In the data rows, the value 500 means zero.
Some points:
(404, 462, 395, 685, 421, 547, 220, 362, 430, 570, 376, 311, 326, 500, 441, 477, 300, 559, 394, 286, 421, 446, 126, 397, 352, 569, 345, 455, 362, 456, 335, 754)
(508, 503, 416, 517, 596, 199, 688, 564, 381, 767, 333, 328, 484, 475, 358, 590, 302, 609, 515, 451, 570, 431, 517, 398, 606, 619, 780, 611, 425, 445, 469, 384)
(557, 546, 392, 509, 450, 509, 537, 503, 509, 389, 597, 456, 620, 407, 506, 439, 411, 576, 363, 535, 393, 414, 450, 513, 538, 510, 433, 527, 538, 448, 532, 454)
(550, 145, 617, 666, 518, 627, 562, 762, 271, 439, 424, 450, 510, 400, 424, 521, 448, 469, 403, 308, 673, 411, 322, 665, 432, 543, 498, 403, 397, 393, 586, 449)
(623, 284, 471, 556, 561, 600, 592, 558, 357, 479, 504, 523, 461, 437, 482, 531, 425, 493, 536, 556, 622, 558, 452, 532, 535, 540, 673, 411, 579, 578, 520, 559)
(284, 357, 420, 231, 520, 328, 417, 520, 396, 576, 406, 599, 466, 519, 432, 320, 487, 738, 449, 600, 207, 403, 539, 421, 358, 436, 345, 301, 337, 406, 514, 409)
(248, 525, 366, 462, 402, 373, 647, 647, 567, 467, 809, 557, 571, 642, 584, 695, 436, 474, 500, 566, 574, 606, 555, 590, 652, 569, 454, 358, 369, 483, 432, 635)
(667, 553, 342, 587, 436, 492, 593, 315, 329, 646, 837, 686, 545, 507, 428, 614, 441, 544, 637, 320, 345, 550, 743, 546, 339, 714, 378, 586, 513, 582, 677, 623)
(419, 671, 689, 414, 594, 567, 614, 680, 530, 648, 694, 418, 495, 453, 565, 455, 712, 657, 716, 467, 349, 536, 429, 344, 316, 653, 538, 494, 823, 592, 373, 391)
(549, 459, 489, 262, 472, 623, 448, 488, 627, 629, 670, 367, 577, 302, 463, 735, 596, 610, 496, 534, 457, 338, 568, 460, 411, 101, 760, 625, 556, 613, 643, 471)
(588, 494, 492, 338, 460, 545, 374, 464, 649, 677, 412, 492, 446, 422, 700, 373, 549, 588, 471, 616, 705, 506, 652, 731, 643, 742, 330, 531, 603, 526, 463, 415)
(481, 519, 395, 525, 355, 470, 544, 444, 485, 449, 516, 456, 465, 444, 542, 429, 471, 529, 433, 472, 403, 326, 490, 422, 524, 570, 485, 585, 566, 503, 512, 477)
(462, 486, 386, 458, 453, 592, 394, 452, 377, 527, 728, 368, 241, 635, 515, 475, 502, 218, 429, 378, 652, 638, 494, 218, 469, 437, 370, 578, 545, 422, 465, 195)
(732, 668, 209, 415, 428, 562, 601, 401, 531, 629, 339, 465, 600, 539, 771, 425, 590, 308, 655, 546, 395, 808, 252, 468, 237, 442, 862, 388, 334, 500, 402, 468)
(540, 514, 497, 513, 532, 500, 458, 536, 438, 422, 485, 520, 561, 549, 638, 485, 502, 512, 435, 484, 457, 481, 611, 459, 563, 495, 471, 649, 529, 592, 486, 535)
(346, 508, 798, 201, 451, 629, 642, 290, 483, 588, 462, 346, 766, 717, 404, 667, 435, 419, 349, 325, 548, 359, 489, 572, 594, 514, 430, 434, 426, 811, 594, 444)
(577, 506, 407, 221, 541, 300, 250, 536, 431, 341, 428, 481, 512, 273, 319, 588, 513, 342, 461, 470, 315, 329, 396, 493, 568, 668, 523, 366, 420, 290, 504, 507)
(519, 491, 514, 445, 565, 603, 579, 576, 394, 520, 541, 651, 558, 610, 589, 384, 466, 753, 480, 577, 461, 508, 654, 535, 540, 401, 489, 576, 479, 543, 505, 628)
(502, 581, 487, 692, 579, 294, 414, 389, 648, 309, 487, 507, 761, 558, 692, 496, 552, 714, 454, 413, 770, 537, 503, 491, 333, 460, 521, 671, 343, 251, 478, 339)
(518, 225, 407, 522, 463, 295, 335, 370, 626, 541, 516, 558, 390, 536, 385, 430, 361, 522, 519, 802, 717, 791, 631, 510, 410, 466, 568, 335, 824, 628, 496, 372)
(721, 623, 715, 294, 742, 315, 535, 608, 465, 316, 556, 523, 432, 561, 634, 521, 259, 410, 387, 576, 390, 716, 284, 534, 481, 462, 573, 502, 716, 433, 631, 592)
(541, 609, 421, 337, 628, 606, 605, 472, 485, 359, 465, 627, 393, 600, 340, 643, 695, 647, 510, 557, 822, 364, 338, 309, 395, 564, 430, 533, 390, 463, 641, 470)
(567, 510, 568, 499, 492, 601, 285, 503, 542, 331, 498, 439, 630, 340, 529, 434, 530, 676, 547, 410, 633, 734, 519, 435, 513, 676, 412, 501, 484, 781, 437, 591)
(614, 381, 518, 409, 249, 347, 529, 393, 364, 575, 571, 707, 606, 374, 228, 168, 556, 298, 454, 502, 731, 456, 510, 384, 382, 422, 463, 522, 745, 530, 392, 676)
(486, 537, 732, 441, 464, 629, 458, 433, 459, 583, 330, 497, 538, 620, 398, 388, 566, 583, 424, 529, 304, 694, 568, 662, 311, 501, 645, 655, 467, 274, 587, 477)
(437, 508, 456, 393, 500, 510, 323, 658, 457, 416, 459, 618, 491, 567, 416, 762, 748, 512, 557, 565, 450, 629, 578, 581, 602, 688, 538, 507, 493, 564, 576, 561)
(469, 506, 479, 502, 420, 525, 492, 551, 496, 438, 444, 559, 462, 556, 585, 445, 504, 509, 421, 448, 430, 419, 552, 456, 563, 455, 596, 596, 564, 534, 521, 572)
(603, 648, 664, 491, 381, 723, 448, 526, 527, 491, 516, 508, 530, 478, 544, 282, 404, 427, 377, 656, 634, 241, 699, 440, 538, 707, 565, 315, 473, 298, 348, 526)
(465, 362, 592, 531, 493, 599, 535, 601, 412, 513, 489, 583, 544, 632, 520, 373, 271, 642, 457, 501, 473, 461, 544, 539, 366, 425, 388, 377, 381, 452, 526, 361)
(266, 407, 482, 453, 677, 481, 594, 169, 469, 319, 459, 489, 518, 353, 520, 449, 367, 370, 999, 483, 546, 417, 402, 650, 410, 418, 477, 629, 451, 327, 244, 394)
(686, 368, 679, 579, 527, 553, 596, 893, 443, 447, 530, 275, 435, 483, 409, 469, 509, 544, 682, 457, 507, 417, 383, 732, 506, 570, 550, 569, 464, 580, 577, 308)
(526, 324, 449, 432, 464, 501, 482, 450, 524, 631, 442, 509, 372, 318, 680, 449, 550, 700, 567, 576, 478, 566, 440, 558, 801, 700, 305, 519, 663, 309, 694, 481)
(380, 676, 579, 543, 402, 368, 464, 597, 401, 819, 620, 734, 662, 421, 397, 319, 512, 373, 585, 612, 530, 590, 346, 475, 696, 372, 399, 765, 265, 658, 594, 527)
(469, 497, 507, 439, 390, 568, 582, 441, 472, 366, 474, 426, 394, 341, 524, 506, 437, 512, 513, 521, 383, 357, 532, 360, 560, 374, 411, 529, 405, 535, 593, 598)
(512, 481, 502, 448, 323, 504, 307, 543, 543, 466, 543, 561, 436, 588, 486, 655, 427, 493, 594, 543, 408, 486, 571, 470, 598, 553, 544, 506, 379, 592, 420, 468)
(427, 505, 359, 485, 455, 494, 471, 486, 405, 356, 358, 499, 463, 524, 514, 453, 527, 514, 406, 486, 417, 413, 432, 477, 556, 454, 425, 511, 611, 547, 451, 418)
(454, 454, 533, 638, 564, 382, 416, 498, 613, 409, 511, 678, 545, 574, 692, 449, 559, 513, 514, 353, 497, 434, 564, 432, 463, 459, 526, 577, 461, 422, 607, 448)
(477, 665, 556, 722, 664, 451, 462, 641, 580, 732, 368, 255, 870, 832, 556, 390, 567, 353, 719, 535, 602, 249, 578, 549, 593, 623, 428, 400, 730, 426, 559, 692)
(513, 160, 550, 497, 628, 653, 661, 427, 999, 543, 469, 428, 505, 606, 327, 433, 634, 287, 516, 492, 391, 598, 476, 415, 446, 663, 486, 552, 276, 395, 596, 700)
(627, 606, 529, 566, 617, 403, 412, 467, 314, 613, 496, 267, 410, 325, 423, 595, 614, 338, 458, 509, 515, 608, 746, 443, 463, 405, 336, 366, 462, 386, 598, 468)
(674, 485, 407, 636, 806, 727, 466, 460, 549, 640, 652, 594, 367, 501, 689, 522, 623, 603, 486, 547, 526, 517, 446, 515, 686, 445, 602, 616, 520, 549, 418, 770)
(371, 495, 434, 561, 506, 507, 392, 475, 497, 458, 471, 674, 493, 514, 625, 501, 435, 431, 431, 366, 442, 346, 628, 572, 451, 493, 639, 425, 597, 551, 553, 470)
(684, 642, 816, 816, 568, 352, 566, 281, 496, 487, 476, 670, 370, 571, 422, 536, 604, 551, 481, 500, 450, 343, 308, 531, 620, 539, 546, 326, 468, 566, 593, 322)
(399, 586, 533, 607, 457, 473, 398, 510, 580, 417, 608, 563, 429, 503, 525, 634, 501, 623, 694, 463, 652, 624, 577, 377, 601, 535, 687, 547, 287, 388, 429, 623)
(359, 416, 690, 645, 394, 398, 462, 247, 223, 398, 796, 269, 551, 668, 500, 455, 701, 446, 438, 722, 430, 582, 341, 654, 665, 423, 691, 294, 485, 454, 462, 511)
(567, 504, 263, 554, 759, 554, 553, 498, 641, 618, 572, 452, 414, 499, 454, 439, 581, 526, 278, 351, 416, 617, 485, 595, 514, 243, 311, 410, 406, 432, 0, 410)
(309, 763, 477, 554, 540, 681, 476, 637, 603, 587, 528, 688, 436, 366, 372, 540, 348, 518, 527, 504, 566, 568, 377, 720, 605, 491, 507, 516, 521, 614, 642, 470)
(535, 588, 511, 631, 337, 530, 750, 571, 574, 327, 351, 561, 477, 568, 203, 531, 658, 627, 504, 328, 440, 646, 622, 545, 702, 487, 579, 334, 624, 500, 427, 437)
(302, 457, 598, 606, 534, 394, 570, 613, 558, 512, 417, 405, 508, 197, 780, 528, 723, 384, 244, 487, 495, 557, 439, 493, 317, 681, 517, 420, 509, 566, 456, 480)
(521, 670, 332, 287, 367, 405, 472, 552, 674, 449, 482, 204, 192, 501, 417, 269, 556, 356, 640, 308, 673, 568, 604, 617, 316, 198, 526, 416, 408, 675, 712, 666)
(427, 555, 496, 517, 407, 496, 591, 481, 582, 373, 392, 550, 378, 600, 450, 741, 494, 404, 407, 758, 460, 363, 575, 657, 313, 468, 474, 788, 535, 605, 424, 579)
(678, 364, 604, 434, 248, 524, 559, 543, 514, 610, 436, 617, 611, 582, 640, 783, 472, 487, 526, 382, 528, 548, 485, 326, 454, 210, 320, 449, 740, 337, 402, 553)
(384, 478, 452, 508, 568, 449, 437, 510, 431, 470, 386, 474, 523, 568, 508, 449, 399, 482, 402, 456, 467, 433, 558, 417, 548, 460, 450, 579, 547, 524, 425, 418)
(554, 544, 493, 441, 517, 478, 588, 450, 447, 477, 422, 501, 485, 466, 601, 505, 404, 494, 431, 438, 470, 466, 590, 455, 626, 538, 480, 520, 435, 553, 452, 503)
(448, 575, 546, 651, 536, 513, 639, 443, 660, 435, 474, 549, 434, 432, 381, 756, 363, 412, 507, 842, 439, 431, 533, 454, 353, 484, 503, 597, 469, 673, 500, 545)
(477, 555, 289, 631, 582, 651, 515, 516, 506, 408, 376, 506, 741, 443, 471, 498, 403, 320, 592, 530, 372, 566, 499, 409, 568, 364, 416, 449, 602, 449, 563, 407)
These points spread out most along one direction. Take the direction at right angles to it along which they spread out most. Go by this last direction. How many in every 100 of the points above lie lower along it than each point below? Answers are rounded to whole numbers. More than half of the points above lie lower than the first one.
(567, 510, 568, 499, 492, 601, 285, 503, 542, 331, 498, 439, 630, 340, 529, 434, 530, 676, 547, 410, 633, 734, 519, 435, 513, 676, 412, 501, 484, 781, 437, 591) 38
(678, 364, 604, 434, 248, 524, 559, 543, 514, 610, 436, 617, 611, 582, 640, 783, 472, 487, 526, 382, 528, 548, 485, 326, 454, 210, 320, 449, 740, 337, 402, 553) 32
(399, 586, 533, 607, 457, 473, 398, 510, 580, 417, 608, 563, 429, 503, 525, 634, 501, 623, 694, 463, 652, 624, 577, 377, 601, 535, 687, 547, 287, 388, 429, 623) 16
(419, 671, 689, 414, 594, 567, 614, 680, 530, 648, 694, 418, 495, 453, 565, 455, 712, 657, 716, 467, 349, 536, 429, 344, 316, 653, 538, 494, 823, 592, 373, 391) 23
(588, 494, 492, 338, 460, 545, 374, 464, 649, 677, 412, 492, 446, 422, 700, 373, 549, 588, 471, 616, 705, 506, 652, 731, 643, 742, 330, 531, 603, 526, 463, 415) 55
(469, 506, 479, 502, 420, 525, 492, 551, 496, 438, 444, 559, 462, 556, 585, 445, 504, 509, 421, 448, 430, 419, 552, 456, 563, 455, 596, 596, 564, 534, 521, 572) 43
(549, 459, 489, 262, 472, 623, 448, 488, 627, 629, 670, 367, 577, 302, 463, 735, 596, 610, 496, 534, 457, 338, 568, 460, 411, 101, 760, 625, 556, 613, 643, 471) 0
(540, 514, 497, 513, 532, 500, 458, 536, 438, 422, 485, 520, 561, 549, 638, 485, 502, 512, 435, 484, 457, 481, 611, 459, 563, 495, 471, 649, 529, 592, 486, 535) 45
(721, 623, 715, 294, 742, 315, 535, 608, 465, 316, 556, 523, 432, 561, 634, 521, 259, 410, 387, 576, 390, 716, 284, 534, 481, 462, 573, 502, 716, 433, 631, 592) 39
(437, 508, 456, 393, 500, 510, 323, 658, 457, 416, 459, 618, 491, 567, 416, 762, 748, 512, 557, 565, 450, 629, 578, 581, 602, 688, 538, 507, 493, 564, 576, 561) 21
(302, 457, 598, 606, 534, 394, 570, 613, 558, 512, 417, 405, 508, 197, 780, 528, 723, 384, 244, 487, 495, 557, 439, 493, 317, 681, 517, 420, 509, 566, 456, 480) 79
(535, 588, 511, 631, 337, 530, 750, 571, 574, 327, 351, 561, 477, 568, 203, 531, 658, 627, 504, 328, 440, 646, 622, 545, 702, 487, 579, 334, 624, 500, 427, 437) 50
(462, 486, 386, 458, 453, 592, 394, 452, 377, 527, 728, 368, 241, 635, 515, 475, 502, 218, 429, 378, 652, 638, 494, 218, 469, 437, 370, 578, 545, 422, 465, 195) 36
(248, 525, 366, 462, 402, 373, 647, 647, 567, 467, 809, 557, 571, 642, 584, 695, 436, 474, 500, 566, 574, 606, 555, 590, 652, 569, 454, 358, 369, 483, 432, 635) 20
